0: [108 102 113  86 159 127 119 116 124 160 119 124 124 141 109 110 122 122
 110 120 114 135  90 101 133 148 120 180 166 160 164 155]
1: [137 179 118 172 168 100 123  70 134 128 136 130 130 120 137 144 118 101
 127  98 123 130 116 118 106  91 144  94 105 133 124  87]
2: [118  96 113 116 116 127 174 236 176 134  82  60 171  97 115  95 118 129
  92 150 135 146 140  90 106 124  48 181 118 164 109 157]
3: [136 137  89 121 134 130 119 105 139 131 120 144 184 129 118 163 167 118
 141 126 152 117 133 130 122 145 114 104  98 128 134 126]
4: [115 141 148 106 112  90 141 101 112 122 191 187 119  86 110 139  72 170
 153 131 140 125 155 146 141 146 193 160 122 112 160  99]
5: [110 138 129 130 155 118 121 102 123 132 109 109 133 145 126 157 127 107
 123  93 142 101 103 127 104 128 116 114 103 139 119 132]
6: [127  58 106  89 173 127 170 138 140 125 105  86 160 110 133 121  84  77
  87 125 112 137  80 121 130  99 121 143 103 165 133 110]
7: [114 141 131 111 102 107 137 174 125 137 147 168 157 102  92 127 139 175
 172 147 179 129 167 138 120 178 110 148 113 114 139 165]
8: [123  62 102  93 170 129 182 129 143 116  93  85 152 115 133 122  78  83
  91 128 117 144  91 124 122 108 123 140 105 170 140 107]
9: [101 115 132 110 130 130 164 190 178 144 102 105 102  92 115 138 133 128
 109 158 134 160 124  72 125 108  95 175 113 136 146 123]
10: [103 118 139 105 124 139 160 184 191 133 100 116 109  82 117 135 135 142
 113 156 143 156 125  80 126 110  99 168 104 141 141 120]
11: [ 98 156 121 154 137 110 144 146 108 149 145 108 168 136 104 121 133 117
 171  81 186 125 156 128 107 160 103 136 127 125 113 167]
12: [152 111 193 131  78 108 102 163 140 139 171 158 131 100 120  99 115 173
 123 194 129 162 133 134 144 118 115 145 119 116 163 148]
13: [139 122 111 127 139 137 141  98 148 118 110  99 142 134 107 138 141  87
 104 116 154 116 102 137 109 112  96 124 116 134 102 120]
14: [107 118 130 106 159 116 124 155 163 139 127 105 141 143 102 122 111 107
 117 143 137 183 106  94 142 109  94 171 132 143 133 124]
15: [140 155 161 140  80 133 120 112 112 109 163 123  78 139 149 121  73 146
  64 155 103 106 135 159  90  73 143 133  97  99 143 107]
16: [187 175 140 196  84 112 101  94 115 108 164 163 124 115 123 111 132 165
 133 136 115 122 160 152 142 144 129  85 173 109 101 112]

[142 122 110 133 137 139 142  93 145 129 115  99 137 126 109 124 139  86
 109 115 158 123 101 133 108 114  90 126 125 126 110 130] 13
[147 117 185 123  77 119 103 169 150 127 166 159 134 112 117 101 121 164
 127 190 124 153 129 137 143 118 101 130 113 102 160 155] 12
[130 129 109 113 159 111 155 124 160 155 143 125 121 110 130 113  89 105
  97 100 125 149 128  89 103  98 129 162 134 146 149 125] 14
[121 144 129 174 129 104 162  63  56 107 197 143 122 132  97 131  77 105
 105 108 138 147 129 138 147 150 174 142 178 105 133 134] 4
[105 136 121 137 152 125 143  95 111 134 115 103 141 149 121 160 134 105
 118  95 145 101 101 126 105 125 114 108  96 131 124 137] 5
[134  87  70 114 126 170 123 141 131 127  85 128 164 140 127 151 204 112
 130 126 124 128 126 119 143 169  96 117 153 136 105 159] 3
[151 145 146 170  91 114 125  79  92 100 175 156 154 136  97 174 160 118
 115 166 141 133 138 156 155 172 149 104 148 104 123 155] 16
[120 146 131 117 103 111 131 174 121 128 149 172 158 103 108 124 132 175
 162 141 164 140 166 152 128 175 108 141 119 120 135 148] 7
[141 178 123 167 173 106 133  68 136 134 140 131 120 131 141 153 117  91
 126  97 116 128 118 110 113 104 139  95 104 143 129  90] 1
[116  94 111 111 104 127 174 238 166 143  81  64 162  97 116  94 139 150
  87 148 137 130 144  93 102 131  43 184 131 162 113 164] 2
[136 183 150 157 118  87 130 149 120  86 170 127 149  85 122 133  64 146
 159 143 162 140 171 163 133 101 139 103  85 120 141  71] 4
[ 96 148 118 146 135 113 149 152 107 147 151 107 168 140 109 126 139 120
 169  78 187 121 162 129 111 157 111 135 139 124 116 166] 11
[105 110 171 117  98  91 119  98 112 102 181 148 120 120 125 158  53 148
 156 150 127 138 147 160 156 123 200 150 107 100 129  98] 4
[107 156 125 139 138 139 132 151 117 186 146 123 147 161 140 120 202 124
 139 109 156 119 150 120  65 150  75 152 108 128 138 223] 11
[161 114 153 113  84 137 124 126 161 124 138 125 110 126 134 103 118 137
  95 193 133 152 116 153 127  96  98 134 118 134 140 139] 12
[102  81 135  77 142 156 124 167 169 161 109  87 110 169 168  97 150  86
 136 114 115 145 129 125 111  85  99 164  99 141 104 152] 14
[144 126 126 118  78 114 147 168  97  94 138 165 146  97 120 136 131 182
 135 159 130 126 149 148 130 179 118 126 118 123  99 137] 7
[112 142 146 113 109  95 126 106 114 124 182 185 113  90  97 133  78 160
 162 138 139 131 155 136 132 149 185 161 125 113 172 102] 4
[116 109 116  87  94 134  92  89  83 105 131 149 108 124 119 118  87 163
 162 118 136  91 133 179 153 170 181 125 151 124 131 117] 4
[123 122 144 130 105 132 147 147  99 110 146 165  89 128 146 145 162 170
 158 129 133 119 167 149 132 154 148 112 115 115  91 150] 7
[138 155 150 162 139 136 147  63  87 105 170 137 115 129 134 166 114  93
 109 134 140 116 122 161 139  81 170  79 120  99 154  95] 1
[161 179 127 200 151 107 137 116 137 133 149 126 152 138 138 115 125 105
 116  95 120 145 135 106 107 112 100  98 132 134 106 128] 1
[139  94 108 119 121 154 160 189  96 111 113 102  79 137 155 103 125 150
 105 125 105 108 129 129 145 140 149 148 183 141  98 149] 0
[130 188 124 173 173 108 134  72 138 124 145 133 124 129 141 137 125  94
 130  95 119 145 119 107 105 100 131 109 117 129 122  86] 1
[114 143 157 121 122  86 146 100 115 106 182 149 122 101 113 141  40 149
 123 151 132 136 139 151 130 108 188 138 104 109 156  93] 4
[110  89 114 104 104 131 165 230 158 137  85  71 163  90 109 102 132 134
  91 140 142 133 144 102 111 139  49 180 123 149 113 151] 2
[142 101 106 115 118 148 152 184  94 116 121 114  86 136 158 101 128 158
 110 118 107 107 139 135 144 144 143 152 173 137  97 148] 0
[142 164 157 141  83 135 115 103 119 116 159 118  76 140 161 123  80 137
  71 162 103 114 140 165  92  62 149 137  99 108 157  99] 15
[150  90 123 133 132 150 120 138 143 136  93 115 145 136 128 118 153 119
  99 127 107 118 112 111 132 130 112 124 139 140 130 142] 13
[132 116 139 144 125 110 142 129  95 111 174 155 132 120 138 130 108 129
 108 134 102 148 132 100 146 120 165 145 144 109 135 121] 4
[146  96 116 127 148 133 133 131 152 134  98 116 152 135 132 117 142 108
 107 133 118 125 109 113 125 116 105 117 129 140 130 133] 13
[131 101  88 104 172 114 129  98 146 151 125 114 202 117 106 135 137  80
 176  94 173 115 112 121 125 129 132  97 108 145 139 137] 3
[160 142  66 152 158 156 122 142 155 156 142 138 181 139 135 129 188  85
 148  88 132 149 170  97 108 132 122 118 146 119 108 143] 3
